One vector is turned by the same rotation once a step. Each row is the vector after some number of steps, and that number follows the row.
The counts run from 0 to 1105.
[ 37 -10 -16  15 -19 -10   1  -3  22   2 -20   2 -17  30   7  -4   7 -21
 -14  -2 -12   6  -1 -10 -13   5  22 -24   0  -3 -14  11   9] -> 914
[-22   1   0  -1   7  -3  14   7   2 -18   9  -1 -20  10 -14  -5 -14 -34
  -4 -25   2  20  -1 -14 -23  18 -19  21   0   5  -2 -14  -4] -> 552
[ 25 -40  -6  -2  -8   6 -23  11   6   2 -14  -5  20 -22  -5  -1  -7   0
  -4   1 -23 -15   1  -3   9   4 -17 -14   8 -22  23   5  -8] -> 150
[ -4  13  18  -8 -21  -8   7  10   5   1   7 -33  21  10   9  -2 -10  17
 -27 -20 -11   2 -25  19  -7 -18 -24  -6 -13  18 -15  11 -10] -> 245
[ 24 -30 -25  14 -23 -13 -12  11   8   6 -15  -2  20  20  13  -1 -16   6
  -5  16   3 -22  -5 -15  22   6  -3   1   2  -2   6  26  -2] -> 343
[-32   1   1 -16 -11 -13   7   3   0 -13  20 -19  18  27   4  -8 -18  18
  -4 -17  -1   6 -14   3  -9 -20 -29  17  -5  23  -8  14   2] -> 900
[ -2 -32 -20  11 -20 -24 -20  13   3  -2 -10   1  16   6 -16   1  -7 -26
 -15   5  -9  -2  10 -18   0  21 -22  17  15   4  19  10 -10] -> 350
[  1  27   8  -5   8  -4  -5  -2 -12 -27   8   1 -26 -21  -1 -15 -11 -10
 -12 -18 -10 -13 -11   8 -10 -22 -27 -17 -16  -9 -13   0 -17] -> 594
[ 13   1 -29  17 -27   7  15 -10 -11  -8  -5   5  26   3  -4  -8 -23  12
 -18 -22   7  -5 -17   1  21   3  -9  11  -9   3  14  21  -5] -> 1047
[-15 -16 -28  14  10 -19 -10 -10 -17 -32  -2  17 -10  -1  -9 -13 -19 -18
  11   5   9  -8   6 -33  -1  12 -27  22   9 -13  13   3  -9] -> 776
[ 12  -7  -9  15 -28  13  20 -15 -19  -1 -21  -4  28  -7  -4   3 -15   8
 -13 -25  -3 -10 -23  -1  11  17  -5  18 -10   7  10  21  -5] -> 464
[ 16 -27 -21   9 -14 -20  -7  -4   2 -24 -24  -7  28 -14 -15   0 -15  -1
  -5 -24   4   6 -12  13  -9   2  -3  10   1   1  21  24  -5] -> 428
[ -5 -33  -7 -10   2   6   0  28   5  13   4  -6  -2   8  -6   6 -27 -20
  26  14  -4 -16   7 -32  14  29 -17  16   5   1   7   7  -4] -> 346
[ -8  -6 -34  -6 -22  -7  -7  -2  -7   8   0  -3  22   8 -27  -7 -15 -16
 -26 -12 -21 -13   5  -9  11   2 -20  18   6  19  19  22 -12] -> 119
[-11   0  18 -13  -3  -1  17   9 -11  -4 -12 -14  15 -19  -8  14 -22  -6
  16 -30   2  -3 -27  14  -9   1 -15  19 -16  22  -5  25 -20] -> 238
[ -8   2  20  -6  10   4  -1   4 -12 -27  -3   3   1 -28   2   8 -33   5
  17 -27   3 -15 -29  12 -11  -4 -25  17 -10   4  -2  12 -12] -> 237
[-28   0  33 -16   3 -26  -9  14 -20  -8  13 -12  -3  -3   0   4 -12  -8
  10   7   1 -10  -6 -12 -22  -5 -31  23  -2  17 -17   6 -17] -> 1093
[  2   7  23  -1   3 -16 -15  -6  -3 -15  -3   6 -37  -6   6   0  19 -31
  -8  -7 -22  -4  -4  -7 -36  -4  -9 -12   7   0 -22   2  -4] -> 521
[ 33 -31   3  11 -10 -19  -1  17   7  15 -20 -14  24   6  16   8   0   8
  14  29   3 -20  -3  -1  13   7   4 -10   3   1  -3  27 -15] -> 148
[-17 -13  18 -13  16 -29  13  10   7 -11  11 -24  -9  17  -6  -5   0 -20
  21 -14   6  21  -3  -1 -35  -8  -7   2   0  11 -19   3  -1] -> 711
[-19  -4  12 -12   9 -17 -21  -1 -10 -29  14  -6 -13 -15  -8 -17 -10  -8
  -7 -13 -19   3  -6   3 -24 -13 -38  -7   8  -8  -3 -14  -3] -> 515
[  7 -11  -5  -9  16  -5  29 -31   1  -4  10 -21  -6  31  17 -16   7  17
  21  -7  11  18  -9 -11 -12 -13  10 -20  -9 -16 -20  -1  19] -> 487
[ -4  -6  12 -14   4  12  28 -15  15  -5   6 -14 -15  24  18  -9  -2  -3
  17 -30  -9  14 -23   4 -25 -14   9 -10 -11  11 -27   9  17] -> 329
[ 17 -26 -21  13  -7  26   8 -10   0  -7 -18  18 -15   4  -3   1 -11 -32
   4 -18 -11  -4  -3 -29  -2  29  -1   6   1 -16  15   3   8] -> 266
[ 21 -15  15   7   7  -7  22 -20 -17   9 -19  -8   2  -6  23  -1  19   7
  29  12  15 -17 -10 -10  -6   2  18 -14  -8  -7 -21  24 -14] -> 299
[  8 -28  10  -8  13 -18   2  -1  -2   7   5 -24   8  14  21  -8  16  13
  32  31   5  -8   0  -9  -1 -17   2 -19   2 -13 -16  18  -4] -> 220
[  1 -25  12  -1 -19  16  18 -20   8  10   0 -18  13  34  27  -4   8  17
  -8  -3 -12   9 -20  -9 -12  -3  -2 -13   1  -5 -12   3  24] -> 257
[  4 -15 -23  21 -23  -7 -22 -13  -8 -19 -18  23  -5  13   9  -3 -11  -6
  -9  -2 -12 -12  -5 -26  -3  13  -9  22   7  -5  -1  31  18] -> 617
[ -8   3 -22  -9  -5  -4  37   4  -7   8   7 -27  28  17 -13  -7 -20  -1
  -8 -24  11   3 -11   1  16  -2 -11  17 -16  22   9  11 -20] -> 1052
[ 13  -3  25 -14  14  23  24  -8  -6  27   0 -14 -22  -8   4   2  13 -24
  13  -1 -18 -18  -9  -7   0   3  -4 -26 -16 -14 -12  -3 -13] -> 953
[ 15   4   4  17  -8 -36   0   2   0 -20  -7  -7  -7  -9 -13  -4  13 -36
 -30  -7   1  18   1  -2 -28   5  -6 -14   2   3 -13  -8 -20] -> 362
[  9   6 -11  13 -13 -20  18  -4  10 -10 -10  -7  -3  15 -17 -11   2 -32
 -34 -26   2  33   1  -3 -22   1  -6 -10   0   5  -7 -10   0] -> 556
[  2 -17  18  -9   0   0   4 -18 -12  15   8 -18  12  13  33 -11  14  34
  10  16 -11 -21 -12  -6   2 -20  -6 -14   2  -7 -19  16   8] -> 26
